128 stands for zero in the data rows.
Some points, one per row:
[120 114 118 126 127 119 130 122 114 125 121 123 130 134 128 129 148 135
 115 119 136 131 134 123 133 100  58 136 127 122 137 131 130 131 126 125
 140 144 115 147 132 108 121 118 121 139 140 134]
[158 117 110 148 105 108 133 139 168 149 120 176 165 120 145 128 154  96
 133 158 128 114  99 139 139 152 183  57 126 112 144 115 129 154 122 124
 117 142 165 142 149 151 123 124 162 137 129  87]
[116 169 121 147 132 114 115 120  59  99  94 113 122  57 147 152 140 124
 161 184 141 122 142 138 135 176 138 118 181 168 175 144 142 118 121 174
 142 143 147 137 115 155 114 114 121 111 127 119]
[121 114 132  58 131 134 130 125 117 136 122  58 139 130 142 135 151 119
 137 149 138 125 129 130 129 151  58 132 137 121  58 131 135 133 126 136
 127 141 150 134 141 140 124  58 144 128 128 120]
[150  81 134 165  59 170 105 157  59 131  58 119 132  97 123 121 105 144
 151 147 105 128 124 126 132 155 128 119 131 145 128 142 132  96 108 131
  95 132 143 112 106 141 135 124 114  58 110 103]
[134 104 117 144 135  58 127 137 112 124 140 144 134 120 124 124  97 118
 135 133 104  57 107 135 144 138 130 146 121 127  88 122 117 142 132 115
 128 123 132 119 120 146 125 121 123 118 118 100]
[172 155 156 128  59 114  81  94 169  71 132  38  99 145 112 126 115 219
 113  59 157 162 179 109  98  77  53  47 129 154 190 160 152  56  93 115
 130 122  86  97 114  85 172 177  72 120 111 203]
[ 58 119 134 147 150 109 124  57 145 168 122 163 160 121 136 135 147 111
 145 139 139 119  93 144 140  57 169 144 132 125 144 139  58 155 133 132
 127 133 154 143 141 147 131 123 132 123 121  98]
[118 116 130 133 137 126 129 124 113 134 120 125 119 134 132 147 124 130
 135 135 131 136 135 127 127 137 126 119 145 149 139 137 132 139 137 145
 141 131 127 129 120 137 132 133 135 137 124 141]
[127 137 145 129 137 132 155  57 112 127 132 142 128 127 141 127  92 137
 139 151 123 148 123 117 134 154 118 142 125 158 103 122 136 132 137 135
 129 113 146 127 122 150 135 149 157 145 125 118]
[147 126 144 133 149 103 136 122 124 147 139 149 153 116 127 131 116 108
 133  58 113  98 108 145 129 118 155 129 136 108 128 129 115 146 135 118
 109 139 122 118 128 135 151 127 127 118 131 106]
[128 127 169 124 138 121 135 106 113 134 115 158 139 134 143 128  84 100
 133 160  99 136  85 118 135 167 132 158 119 149  92 112 128 160 129 125
 127 108 146 126 124 173 116 142 168 158 120 105]
[126 127 138 128 134 127 144 124 109 125 138 127 126 137 128 123  87 153
 131 124 116 147 126 118 135 137 109 121 123 143 107 132 136 127 129 116
 133 124 132 114 119 139 141 142 128 133 119 128]
[120 118 131 131 138 127 130 123 111 132 132 108 122 119 133 130 128 152
  57 135 133 131 147 124 121 139 123  57 135 144 147 145 138 102 126 139
 118 139 134 119 114 124 143 134 123 106 127 143]
[128 102 129 134 102 149 121 131 134 151 125 119 136 122 126 131 122  57
 128 112 136 129 124 130 122 105 108  85 135 124 189 170 146  95  97 113
  88 129 143 102 136 108 159 128  72  79 116 132]
[134 109 134 135  59 122 120 122 106 117 127 129 139 129 150 140 115  96
 125 146  89 104 114 130 145 154 147 150 148 132 115  58 122 151 117 116
 136 138 137 107 123 156 124 119 127 130 118 109]
[118 115 128 129 135 123 126 122 108 129 119 140 132  57 128 132 121 119
 142 138 130 127 110 129 132 134 136 126 138 135 125 131 123 136 131 136
 132 125 136 131 121 142 126 122 127 121 121 112]
[164 144 187 138 190 133  76  96 165  88 138  72 117 166 124 123 107 198
 118  62 154 162 153 112 112  92  97  80 141 151  58 155 156 103 101 118
 149 133  94 104 118 117 174 190  97 154 123 192]
[111 116 130 141 134 133 135 125 113 135 128 106 119 128 135 135 134 179
 133 114 146 143 160 122 119 100 105  94 133 134 157 153 138  98 127 134
 127 139 123 130 113  98 156 139 114 117 131 156]
[138 125  59  96 147 148 129 133 136 158 145 121 137 128 127 130 117 163
 133 102 139 131 126 131 126  95 112  92 131 129 179 166 142 107 112 111
  99 129 136 102 142 106 166 144  82  91 123 140]
[119 111  59 139 138 136 111 122 118 132 148 114 118 155 128 117 121 158
 111  58 145 143 144 117 125  99 121 108 123 134 129 135 142 127 132 122
 147 129  58 117 130 114 155 164 115 150 136 165]
[120 117 130 132 139 125 130 124 113 130 112 105 117 138 138 153 150 120
 131 152 135 137 144 126 133 140 132 129 155 154 154 143 139 133 132 158
 143 135 128 139 127 142 111 124 128 140 132 146]
[109 112 128 139 132 130 132 119 109 130  58 129 115 132 125 123 135  57
 120 121 132 130 140 128 127 122 108 122 101 125 110 120 121 121 146 124
 140 114 130 128 139 112 119 121 129 125 125 141]
[121 113 130 129 128 135 131 126 116 135 126  58 132 116  59 123 133 131
 150 143 141 130 125 130 125 135 137 127 132 132 135 138 126 123 136 140
 125 127 138 134 122 135 131 126 126 114 128 115]
[138  60 166 199  70 238  75 171 163 153 126 115 134  87 125 128 108 162
 166 162 115 137 129 129 136 167 119 112 132 163 147 152 138  82 101 140
  86 132 154 115 105 146 140 128 108  84 107 101]
[ 58 116 163 192 151  49 119 102 158 188 112 168 164 112 140 125 136  94
 150 149 124 108  74 140 135 132 174 149 130 126 140 130 120 154 119 129
 116 131 152 143 136 154 121 123 131 122 121  84]
[144 159 139  94 143 144 178 120  59 116 130 138 128 127 116 108  76 173
 118  95 122 138 129 123 138 108 111 108 116 129 103 117 129 115 122 100
 143 133 122 119 115 108 144 128 110 121 119 110]
[109 108 131 143  72 186  97 148 134 142  58 130 126 114 127 124 137 143
 151 145 146 133 134 133 127 146 119 100 133  59 156 141 133  98 121 142
 113 130 147 132 127 130 123 121 113  95 122 124]
[100 195 100  58 120 108 101 121 150  84  72 131 114 110 140 145 141 109
 174 192 157 118 122 136 126 173 145 116 178 161 162 131 125 125 130 188
 145 133 142 153 106 157  97 103 128 120 130 106]
[136 124 109 116 116 103 144 124 139 121  97 157 138 139 147 163 180  66
  57 191 118 125 119  58 146 175 164 184 144 128 139 112 134 172 132 157
 131 131 153 162 159 166  78  58 180 169  57 117]
[121 117 130 132 138 125 130 124 112 131 141 128 119 142 130 125 145 124
 115 120 138 131 146 125 132 112 130 130 122 125 120 126 131 137 146 131
 148 133 124 134 135 118 125 128 128 134 141 148]
[ 97 121 123 140 116 134 146 157 133 158 119 117 117 128 117 109 152 152
 113 118 151 138 140 125 125  95 103  91 116 113 176  58 141  89  59 121
 109 120  58 119 145  91 126 111  82  95 127 129]
[159 134 123 154 129  90 155 150 177 174 136 167 159 125 145 122 165 103
 135 145 142 115 107 143 134 132 179 163 114 118 133 119 127 150 137 125
  58 136 159 147 150 140 126 129  58 137 138 103]
[133 120 117 142 124 114 135 138 141 140 120 170 157 113 146 116 131 113
 136 153 132 118  98 133 132 141 169 160 118 128 122 114 124 143 129 127
  58 128 160 142 129 140 127 130 154 134 136  86]
[132 139 136  58 193 107 116  90 151 113 142  92 108 136 110 118 136 197
 114  82 170 155 186 131 119  75  85  78 120 138 157 147 133  81 132 127
 157  58 103 130 124  76 153 149  80  58 136 177]
[152 146  91  74 128 113 145 139 163 119 108 176 142 133 133 143  57  76
 109 165 125 122 116 145 160 123 169 200 132 116  96  97 116 180 147 147
 159 136 125 185 152 132  74  89 163 175 155  98]
[102 110 128 147 128 137 134 121 107 132 138 135 117 127 124 116 132 130
 123 123 139 129 138 127 128 114 121 120 110 117 116 122 121 121 139 124
 139 124 134 131 130 112 125 123 114 116 131 127]
[127 120 113 124 124 117 136 128 126 126 135 139 124 143 141 140 160  99
 110 141 124 126 132 133 137 136 129 146 110 126 119 119 127 148 145 127
 145  58 137 136 156 126 103 115 147 145 131 139]
[119 116 115 134 124 121 119 129 111 121 113 138 124 131 123 136 136 116
 135 137 134 136 120 135 138 133 114  57 132 136 119 136 129 133 134 130
 132 117 136 140 132 136 113 112 122 117 116 130]
[120 118 129 133 138 126 131 124 113 131 144 100 130 125 142 141 125 140
 123 125 115 122 140 124 126 119 118 116 135 135 161 153 135 112 117  57
 110 135 127 105 130 118  58 140 108 115 128 147]
[131 121 125 133 133 125 138 132 127 131  58 131 128 155 139 152 163 117
 125 139 142 146 143 131 139 133 145 151 142 138 141 136 143 155 139 149
 154 141 128 153 150 142 114 133 149 166 142 157]
[128 126 129 130 135 128 140 128 120 129 136 151 137 136 138 129 137 121
 131 141 134 132 127 133 131 144 137 145 117 133 120 120 131 140 144 130
 139 126 143 137 144 135 126 133 156 140 135 126]
[163 213 112   0 154 132 161 134 191 117 110  58 151 125 124 130 148  87
 109 144 125 116 103 149 168 106 185 202 132 108  81  58 110 184 150 131
 170 149 118 186 141 123  85  82 150 164 156  79]
[119 122 135 130 143 127 124 126 125 127 126 162 138 143 133 151 131  93
 135 157 122 130 118 142  58 151 154 168 144 133 105 114 126 174 155 153
 139 127 128 155 137 163 117 130 173 167 145 127]
[124 119 136 134 141 127 136 125 116 137 118 154 143 144 139 146 134 105
 138 153 123  57 109 136 143 150 154 153 143 140 128 131 131 169 140 141
 143 133 141 143 136 161 121 129 150 153 129 123]
[119 128 120 128 133 136 104 139 144 105 155 143 138 138 141 129 106 101
 122 124  86 102 120 132 130 137 149 156  56 109  74 111 108 155 151 111
 130 136 109 116 116 140 147 132 158 156 143 125]
[117 117 129 129 123 139 133 135 120 138 124 130 130 132 134 125 144 146
 138 128 149 131 143 130 122 131 118 108 134 115 158 137 138 106 123 132
 127 135 141 135 135 116 133 128 126 115 131 139]
[134 122 159 122 147 100 144  97 111 145  93 177 161 111 140 146 150  82
 131 184 115 114  94 149 153 163 191 177 149 129 136 115 127 170 124 142
 119 137 161 149 135 174 111 106 163 148 125  67]
[118 112 124 128 133 122 127 119 109  59 120 155 138 128 120 113 104 146
 127 111 128 129 117 133 143 115 135 120 129 118 110 123 129 133 125 112
 142 140 134 134 124 120 131 116 113 121 123 103]
[167 255 141  58 200 124 159 103 232 100 120 203 166 119 113 111 121 125
 124  58 134 107 100 156 171  96 198 171 141 104  91  99 115 177 138 105
 171 171  58 176 129 116 123  94 130 140 148  69]
[ 58 115 141 138 140 136 118 123 118 133 136 154 144 121 135 128  88 131
 148 151 110 137 107 132 146 160 141 151 132 144 100 128 129 140 128 128
  58 127 151 122 118 162 138 137 141 129 120  95]
[165 151 145 127  82 192 137 131 104 111 159  97 127 128 135 111  55 178
 128 117  84 152 133 102 130 152  92 108 103 153 107 140 151  89 101  97
  97 123 146  77 113 139 155  58 114 111 104 124]
[123 125 137 130 138 127 139 124 112 129 137  86 111 154 125 136 130 165
 126  99 142 155 154  58 114 101  88  97 127 146 151 156 135 112 132 127
 151 125 102 121 125 116 146 152 107 135 123 183]
10 more points follow, each with its number after it:
[122 116 143 138 133 141 114 123 117 133 147 104 116 144 127 113 125 164
 116  88 150 141 154 117 120  91 119 100 126 131 144 141 142 113 130 126
  58 134 113 115 120 107 161 161 109 134 142 167] 0
[122 118 131 134 141 128 132 125 114 133 127 111 123 144 134 134 149 152
 125 120 149 144 148 127 126 120 121 113 139 134 168 146 146 118 123 136
 136 136 130 131 138 120 135 139 117 130 134 155] 1
[150 142  96 113 102 147 144 130 123 117 151  75  88 155  59 127 135 180
 102  72 157 153 188 113 103  89  72  80 105 143 137 139 136  87 143 129
 149 111  95  57 131  82 148 156 110 139 126 205] 2
[ 69 146 108 171  73 201 194 180 138 170 148 116 106 129 130 115 153 149
 112  58 152 128 174 125 112 121  91  98  91 111 145 121  58  84 138 124
 128 122  58 121 151  81 127 129 117 107 132 156] 3
[ 92 208 107 154 121 103  82 109 161  71  65 123 113 110 142 147 140 107
 172 193 157 115 121 136 127 174 143 109 182 163 175 129 129 122 120 189
 146 132 140 147 104 160  93 103 118 118 128 106] 4
[176 123 156 170 146  61 134 105  59 176 103 182 179 102 141 134 169  93
 137 170 130 111  85 151 148 138 208 172 139 123 155  58 127 164 122 135
 111 143 172 153 142 159 123 109 150 133 126  60] 5
[117 113 126 129 134 121 127 120 107 127 130 129 127 127 132 127 126 118
 130 132 122 125 125 126 131 135 131 134 128 127 120 129 128 132 130 126
 130 130 132 124 126 134 124 121 127 122 123 122] 6
[149 130 134 117 126  89 152 109 143 139  94 188 172 111 147 146 168  74
 127 193 117 114  91 150 158 173 204 197 147 121 142 114 130 179 121 137
 116 141 178 155 148 178 106 104 178 156 127  64] 7
[120 118 129 120 142  58 131 122 114 133 138 149 136 157 144 140 123  88
 123 139  99 125 103 130 145 144 138 167 126 129  85 127 119 177 147 119
 155 123 128 130 140 156 115 125 148 162 129 136] 8
[161  92 146 150 113 151 102  57  59 123 158 102 139 120 132 118  89 169
 139 127  95  57 135 120 133 157 120 117 119 148 128 149 149  91 100 110
  58 140 146  90 116 143 154 150 114 101 112 123] 9
Which of these numbered points is nearest to each point below by angle, seen from the average point of the first points? Its number follows each.
[121 117 130 133 137 125 129 123 110 130 124 111 119 132 136 137 132 137
 136 135 134 133 140 123 125 135 126 117 141 146 142 140 137 123 129 140
 135 137 128 127 121 131 129 131 124 125 129 145] > 1
[223 232  34 111 115 198 190 164 125  99 163   3  62 151 101 132 150 246
  98  42 187 177 255 112  70  54   0  24  97 166 189 165 140  12 142 135
 152  94  69 104 124  26 167 177  58 116 125 255] > 2
[137 125 164 122  59  97 150  97 114 150  84 193 171 109 148 149 142  86
 135 203 115 124  82 145 158 179 188 187 148 141 138 119 130 174 119 147
 116 131 185 153 138 184 107 111 174 154 117  60] > 7
[ 92 193 134  58 124 125  61 111 170  80  58 124 127 116 149 154 144  98
 173 204 146 117 108 140 141 185 157 128 200 165 190 137 140 138 105 185
 151 145 145 149 112 182  88 102 120 125 125  98] > 4
[ 77 128 142 183 121 165 150 132 109 146 138 136 114 122 112 115 123 154
 120 115 147 141 155 135 140 104 107 112 110 126 113 126 122 110 147 125
 149 123  58 133 130 100 131 118 103 111 131 129] > 3
[120 123 146 137 142  58 117 117 126 130 140  93 113 137 147 121 146 149
 124 120 152 121 164 120 118 131 127  92 134 133 186 137 156  95 107 135
 124 153 137 112 132 112 140 155 109 112 142 174] > 1
[132 120 140 137 141 123 126 122 118 121 130 117 135 119 136 132 122 140
 147 150 120  57 136 131 132 159 136 122 147 148 143 145 140 111 121 142
 116 143 143 117 116 146 141 130 124 110 124 127] > 9
[118 116 131 131 136 124 128 124 111 129 146  89 126 112 138 133 107 173
 132 114 119 116 157 115 107 107 111  93 140 125 159 151 127  90 121 125
  99 141 112  97  99 101 182 148 115 107 130 148] > 0
[153 210 113 133  63 201 176 160 129 127 162  58  68 152 106 137 153 194
 101  75 162 164 228 112  86  85  29  57  88 155 147 147 135  55 160 138
 149 101  92 112  57  54 144 148 107 119 121 240] > 2
[146 133  90 114 102 106 154 139 159 113 107 185 142 133 142 157 163  73
 118 195 117 124 122 148 155 185 160 196 130 132 110  98 131 173 148 157
 137 129 158 170 162 158  83 102 199 173 139 114] > 7
[119 117 130 132 139 124 128 121 113 129 128  90 116 130 142 142 143 145
 129 136 132 130 154 120 123 130 122 114 141 149 162 149 144 108 119 142
 125 142 125 121 120 122  58 135 116 123 131 160] > 1
[161 112 144 173 142  72 119 110 144 168 112 156 155 108 134 123 135  99
 147 139  57 109  83 136 128 125 166 141 130 122 136 129 118 147 122 128
 116 128 144 137 129 146 124  58 128 118 120  89] > 5
[122 119 130 133 139 126 131 125 113 134 130  71 114 130 147 146 146 186
 130 121 150 144 179 110 107  94  99  93 139 141 188 162 147  86 118 143
 120 142 112 128 112  93 160 155 113 127 140 175] > 1
[119  57 128 132 135 124 129 121  59 130 142 132 132 133 134 134 116 118
 129 122 112 121 124 130 129 128 136 136 132 126 108 127 122 142 140 122
 131 130 122 119 124 135 141 132 138 134 131 129] > 6
[124 125 137 137 144 128 134 125 119 135 125 112  58 126 139 135 135 152
 152 142 146 136 149 128 124 146 126 105 145  59 164 145 141 105 127 153
 128 144 138 129 121 131 138 137 124 116 131 148] > 1
[150 117 138 109 145 142 109 137 130 108 163 152 133 159 157 139 117  96
 118 129  91 123 111 137 155 135 124 174 113 130  49 122 104 177 159 101
 171 117 121 124 140 144 114 123 136 159 131 130] > 8
[176 180  94 117 140 154 167 140 123 113 152  46  87 158 115 136 136 216
 109  58 170 172 210 113  94  76  43  57 118 161 174 161 145  63 133 131
 156 113  87 110 126  71 165 175  90 134 125 232] > 2
[148 140  78  97  87  95 173 154 185 123  98 139 137 134 152 167 207  66
 117  58 125 115 137 137 140 187 163 178 145 116 174 112 144 150 112 163
 114 141 162 162 173 160  74 100 186 167 135  57] > 7
[175 130  59 108 184 103 145 129  59 208 145 182 176 124 139 132 160  75
 127 134 117  99  84 163 153 119 189 177 119 101 117 118 114 177 141 103
 125 134 147 140 162  58 122 114 142 133 137  81] > 5
[124  57 134 131 126 143 133 129 120 139 128 129 135 128 139 129 137 165
 141 121 149 132 152 128 123 125 123 108 140 122 160 139 139 109 121 132
  58 150 132 140 127 109 149 138 130 122 135 141] > 0
[151 119 146 159 144  93 131 115 134 159 114 159 157 112 144 123 144 108
 154  58 136 120  93 132 128 137 173 152 132 138 139 133 126 148 129 141
 123 133 153 148 127 153  58 127 145 132 131  94] > 5
[110 147 106 137 123 113 118 124  59 109  90 128 114 116 131 134 129 118
 160 162 148 131 121 127 122 149 131 115 157 147 141 133 120 125 135 167
 141 126 129 142 107 148 112 115 129 125 126 118] > 4
[121 118 130 126 141 132 134 125 114 136 143 144 131 150 142 140 146 103
 121 139 117 130 124 134 142 137 133 154 115 131 102 128 123 159 150 124
 149 122 134 133 149 139 113 123 144 149 128 140] > 8
[171 113 142 188 144  73 116 118 151 174 114 164 163 113 139 126 140  99
 152 148 122 109  79  58 138 132 173 149 134 125 141 137 118 154 119 128
 121 133 153 139 132 155 124 121 129 121 118  84] > 5
[123 117 127 131 135 125 132 125 118 130 131 130 131 126 138 125 154 124
 142 136 150 128 135 128 114 131 132 127 120 128 144 132 129 119 137 139
 128 127 138 137 134 123 125 132 136 120 135 134] > 1
[177 143 140  96 136  52  58  91 163 144  96 180  58 130 149 166 196  57
 115 217 110 121 110 150 157 201 181 203 135 129 146 111 138 180 131 157
 115 129 181 165 178 181  82  98 204 175 126 103] > 7
[132 112 134 133 133 122 122 123 110 121 135 114 132 124 137 131 107 136
 141 143 104 125 134 122 129 159 132 128 145 148 131 143 139 116 117 133
 115 139 139 109 112 149 145 138 130 118 121 127] > 9
[173 104 147 192 141  57 103 106 154 177  96 150  58 110 142 111 153  91
 150 153 125 107  70 124 119 127  58 148 124  59 142 133 113 146 112 130
 116 127 146 141 122 149 111 114 130 126 124  85] > 5
[189 152 121 149 154  53 188 166 235  59 120 191 179  96 154 103 148  84
 134 160  57  96  80 143 133 144 202 188 109 115 125  95 126 147 116 116
 105 132 173 149 142 145 116 129 165 129 144  55] > 7
[119 105 140 144 134 128 102 121 120 133 122 142 135 156 134 134 123  90
 129 133 107 132  89 122 135 137 138 150 128 123 107 132 123 175 137 121
 147 127 119 130 138 165 112 128 139 154 123 138] > 8
[119 116 130 132 136 124 128 123 112 130 126 146 141 129 139 137 106 109
 135 151 102 125 109 132 142 158 141 153 138 140 102 125 123 150 130 131
 133 128 142  57 123 160 125 128 143  58 119 104] > 6
[117 113 126 129  59 122 126 119 109 128 121  58 111 144 140 155 171 115
 118 146 132 139 151 115 125 126 127 140 138 140 160 138 140 129 128 150
 136 135 119 144 140 130 100 125 137 151 141 162] > 1
[126 117 134 136 139 125 130 125 115 130 148 124 131 149 137 128 114 136
 127 110 118 133 128 124 129 122 131 132 132 132 120 140 136 140 132 118
 140 136 121 117 127 137 149 150 129 140 131 151] > 0
[ 62 128 130 141 120 156 120 158 160 130 127 149 132 122 118 118 141 120
 131 131 146 132 126 144 136 110 135 135 128 114 120 123 127 133 139 128
 133 122 135 146 131 126 119 120 123 121 142 111] > 3
[140 125 171 117 153  83 154  85 109 152  89 175 141 145 144 171 172  42
 115 212  99 123  99 146 159 194 165 202 138 135 111 106 126 195 143 160
 132 117 156 167 164 186  68  95 197 187 131 113] > 7
[142 100 165 178 137 121  77 121 148 157 111 135 147 133 143 125 135 105
 155 150 124 129  87 127  58 138 145 146 136 133 141 147  58 149 124 133
  58 125 130 136 127 161 114 128 130 133 129 120] > 5
[201 134 149 136  84 177 126 175 139 130 161 103 145 108 135 114 108 157
 140 137  85 116 140 128 131 171 133 121 122 139 132 150 149  82 101 112
  74 150 151  88 116 138 158 136 121  84 117 127] > 9
[123 137 125  85  59 126 132  99 132 120 114 179 153 123 118 105  84 152
 126 105 125 120 105 142 155 110 151 128 134 109 100  58 124 141 120 101
 152 152 135 140 120 116 132 105 113 120 126  73] > 5
[174 230 110 128  67 210 193 164 129 122 164  37  67 152 110 139 153 211
 104  71 171 169 238 113  85  81  21  50  94 160 159 155 137  47 157 139
 154 103  89 111 137  47 152 157  58 117 124 249] > 2
[115 115 126 127 113 142 137 139 128 144 130 134 135 126 129 117 143  57
 128 117 143 124 143 129 124 113 130 122 125 101 146 122 130 111 123 121
 123 144 124 140 135 101 137 126 132 124 142 126] > 3
[163  71 158 155  80 212  85 164 152 139 159 111 144 107  59 115  82 179
 142 130  92 140 128 126 141 158 121 116 115 150 128 147 151  83  96 104
  84 141 154  91 113 141 153 143 104  58 106 106] > 9
[124 119 132 137 141 129 133 127 115 134 137 125 128 142 133 138 119 147
 138 122 135 145 136 126 132 131 119 119 135 144 130 148 136 135 135 130
 139 134 128 128 128 137 147 146 127 129 123 150] > 1
[186 255  79 145  59 237 209 181 126 118 169  14  56 155 106  57 160 234
 100  58 182 178 255 110  75  69   0  30  89 170 175 165 141  22 158 143
 155  97  81 106 136  31 160 167  83 113 124 255] > 2
[128 119 135 133 142 132  58 127 117 134 154 140 130 161 150 139 128 104
 119 130 104 128 126 128 143 136 130 161 122 133  81 128 122 167 153 117
 162 128 126 128 141 142 124 131 146 160 137 149] > 8
[168 155  83  84   0 232 186 187 202 154 148 117 125 134 151 120 160 118
 121 131 134 112 157 113 107 162 120 112 110  85 168 113 139  97 110 116
 106 142 150 113 158 115 131 142 153 119 133 146] > 3
[116 134  93 140 111 120 123 145 110 119 105 141 134 115 129 137 109 123
 154 142 137 121 105 137 128 140 136 105 156 138 150 135 127 130 121 143
 125 129 140 128 118 147 127 125 113 104 115 103] > 4
[125 111 123 135 135 120 128 128 111 128 134 120  58 134 128  57 112  57
 131 109 132 136 133 120 122 118 110 107 130 141 126 138 131 131 137 129
 136 126 120 121 122 123  58  58 126 125 119 150] > 6
[130 121 152 121 147  99 141  99 110 143 110 186 154 124 130 139 135  63
 127 172  57 114  89 149 148 166 181 190 139 117  99  96 119 184 141 137
 125 125 148 153 142 177 100 112 181 160 135  80] > 7
[106 184 106 164  54 214 197 178 144 153 161  89  88 140 123 125 160 164
 109 103 158 142 200 117 100 111  68  82  88 128 144 132 132  74  59 133
 135 113 126 117 150  72 134 138 118 114 129 196] > 3
[137 109 127 137 125 137 129 136 119 134 143 130 138 119 131 127 103 141
 142 143 105 133 125 130 139 154 137 138 132 142 114 140 134 123 123 123
 111 136 143 112 116 152 144 134 129 115 121 112] > 9
[158 128 148 154  59  89 133 130 136  59 142 154 152 112 126 127 114 107
 132 118 110  92 104 149 125 116 164 132 134 100 119 121 112 147 140 119
 104 139  58 118 125 133 157  58 134 121 135  98] > 5
[164 136  64 112  81 119 156 152 159 104 153 122  98 162 116 131 148 126
  97 102 138 142 155 115 122 136 123 119 104 138 109 113 149 131 148 145
 131 117 127 125 161 125 124 147 158 171 127 183] > 2
[131 112 130 147 136 110 122 123 122 139 108 173 176 115 156 136 147  71
 132 168  91  97  72 144 159 154 197 189 142 120 119 123 114 179 110 114
 128 142 163 133 134 171 110 102 139 145 116  57] > 7
[123 120 131 132 140 130 134 125 116 134 147 136 124 157 141 142 145 107
  57 128 121 132 129 129 137 127 128 144 118 134 107 130 128 158 152 127
 150 124 125 133 152 131 118 130 139 154 134 155] > 8
[117 112 126 127 131 124 126 122 110 129 140 111 126 122 124 118 126 146
 128 119 123 128 139 124 124 125 127 112 122 132 135 139 140 108 121 122
 114 138 132 115 119 117 138 128 115 104 127 136] > 0
[136 110 120 144 138 122  58 137 116 128 135 114 128 113 131 129 114 146
 146 138 114 130 138 126 127 149 126 119 133 147 133 143 136 105 122 133
 109 139 137 114 110 137 143 133 124 108 121 127] > 9
[ 58 115 127 130 136 123 127  57 110 128 122 132 127 127 126 132 122 127
 142 134 130 133 124 128  58 134 130 121 138 136 125 134 127 133 134 135
 134 127 131 129 122 139 129  58 129 122 123 126] > 6
[ 91 125 124 181 111 145 156 175 149 180 129  99 119 124 126 116 146 179
 124 113 154 140 159 124 114  84  98  85 120 116 184 154 137  76 118 128
 105 128  58 121 128  81 153 131  95 101 134 139] > 3
[126 109 130 131 131 117 121 120 106 118 128 105 127 119 130 125 116 135
 133 134 111 120 132 122 124 147 128 116 139 139 135 139 137 109 112  57
 114 137 131 106 110 138 136 129 118 110 119 131] > 9
[119 116 128 132 137 125 129 123 111 131 142 121 126 140 138 131 126 120
 123 125 113 125 133 124 131 129 131 137 128 131 113 133 130 138 138 122
 138 132 126 117 128 134 133 133 135 136  57 143] > 6
[120 137 136 138 145 119 122 114 126 117 110 114 127 124 139 147 134 131
 143 155 137 127 135 136 135 151 134 118 163 154 163 146 143 122 120 153
 137 141 137 127 121 146 124 121 114 114 126 130] > 4
[137 135 108 133 153 112 120 124 129 112 131  74 106 148  59 134 137 190
 122  93 159 159 175 124 114  95  72  76  56 147 170 160 142  82 125 130
 144 122 108 117 128  98 152  58  91 119 123 191] > 2
[118 115 130 132 138 125 125 123 114 129 131 143 129 139 122 122 137 120
 129 121 141 131 124 139 131 117 132 125 125 116 122 125 128 137 143 128
 139 123  58 136 142 128 122 121 129 127 132 128] > 3
[162 166 108 123 134 150 163 138 118 118 151  52  91 159 117 136 135 208
 111  71 169 170 202 113  99  83  53  65 119 160 167 162 144  73 135 133
 159 116  91 113 127  80 162 171  94 135 125 224] > 2
[128 117 125 131 145 126 132 123 115 131 144  64 104 137  59 128 129 212
 122  75 164 159 196 118  98  74  68  68 126 146 170 154 138  68 126 126
 143 124  91 120 111  72 172 170 101 126 134 197] > 2
[ 93 125 129 146 123 147 155 151  59 156 122  74 119 115 136 151 145 175
 131 136 141 134 174 118 105 102 111  95 145 123 196 148 133  84 118 155
  93 142 108 131 107 100 162 146 128 132 142 152] > 1
[128 141 147 127 135 131 163 126 111 123 137 123 126 129 121 117  99 176
 128 104 135 145 145 126 134 113  58 105 121 138 128 133 135 108 126 116
 140 133 124 122 120 111 146 136 108 116 122 132] > 2
[129 122 152 122 146  99 142 102 111 142 104 179 156 123 138 144 143  72
 124 176 106 118  87 147 153 164 175 183 138 124 114 109 122 178  59 134
 124 127 154 147 143 172 102 107 169 156 127  82] > 7
[118 110 143 138 138 135 112 122  59 132 129 163 149 114 136 124  94 118
 147 155 108 125  91 136 148 156 150 158 126 140  98 120 120 144  59 126
 117 123 154 129 117 163 128 130 141 129 119  78] > 5
[118 112 129 128 130 127 128 121 112 132 132 147 139 115 127 124 107 119
 140 139 112 127  57 133  58 142 140 147 127 134 102 125 122 138 130 125
 121 127 138 123 120 149 132 125 131 122 121  99] > 6
[122 119 102 125  49 187 125 164 137 146 134 111 119 122 137 124 136 147
 155 137 146 130 154 117 109 161 109  91 130 127 170 137 138  89 117 147
 115 138 143 123 130 123 134 144 128 101 124 151] > 3
[120 117 130 132 137 126 131 123 112 131 128 118 124 155 137 137 145 129
 116 120 138 139 131 120 134 126 144 132 141  59 150 131 149 142 118  57
 134 136 125 132 141 141 128 153 135 165 139 151] > 1
[144 112  59 148 141  99 123 117 132 152 115 157 149 116 131 131 117 113
 144 140 126 119  90 136 134 132 145 129 131 128 135 132 123 144 123 129
 119 121 148 132 130 145 126 125 126 115 114  98] > 5
[157 215 121   0 151 142 171 132 185 117 113 202 158 121 122 121 135 100
 117 137 129 112  99 151 170 111 188 191 133 106  84  58 115 182 145 121
 165 157 122 180 137 122 102  86 146 154 151  72] > 7
[126 154 142 102 155 123 100 125 163 110 156 152 118 150 115 132 143  79
 115 131 123 128  57 147 133 143 130 162 104 130  72  98 122 162 178 131
 150 108 120 143 160 146 101 121 170 155 144 146] > 8
[119 113 129 132 136 124 128 121 112 129 141 125 126 130 126 118 136 136
 122 118 135 127 139 128 127 113 123 115 121 121 134 140 135 118 135 123
 124 129 134 117 133 114 136 123 111 107 131 136] > 0
[106 118 129 132 129 132 143 140 119 143 120 119 119 128 123 110 155 152
 116 126 151 133 147 130 129 109 116  57 120 118 169 149 144  93 120 129
 110 129 145 122 137 101 133 115  92  95 135 138] > 1
[119 112 132 129 114 149  58 132 124 136 122 135  58 112  59 126 125 137
 159 153 136 132 126 131 130 150 131 123 138 140 130 140 126 114 133 149
 121 126 141 134 115 144 127 120 129 111 122 115] > 4
